| -4.946 |  0.942 |  2.873 |
|  1.827 |  1.807 |  3.497 |
=>
| -4.946 |  1.807 |

| -0.019 | -5.305 | -4.834 |  3.038 |  0.890 |
|  0.512 | -5.308 | -3.937 |  2.303 |  1.486 |
| -0.231 | -4.788 | -4.976 |  3.997 |  0.440 |
| -2.444 | -3.856 | -5.284 | -0.185 | -1.850 |
=>
| -0.019 | -5.308 | -4.976 | -0.185 |

| -3.353 | -0.238 | -4.793 |
| -4.039 | -2.253 | -3.799 |
=>
| -3.353 | -2.253 |

| -5.730 | -0.096 |
|  3.727 | -3.981 |
=>
| -5.730 | -3.981 |

|  0.077 |  4.808 |
| -1.922 |  1.252 |
| -1.463 | -2.308 |
| -0.347 | -2.398 |
=>
| 0.077 | 1.252 |

| -2.611 |  0.650 |  1.075 |  3.446 | -4.045 |
| -3.436 |  5.016 | -2.233 | -0.569 | -3.543 |
=>
| -2.611 |  5.016 |

|  2.475 | -2.182 |
| -5.438 |  4.272 |
|  1.805 | -1.116 |
=>
| 2.475 | 4.272 |
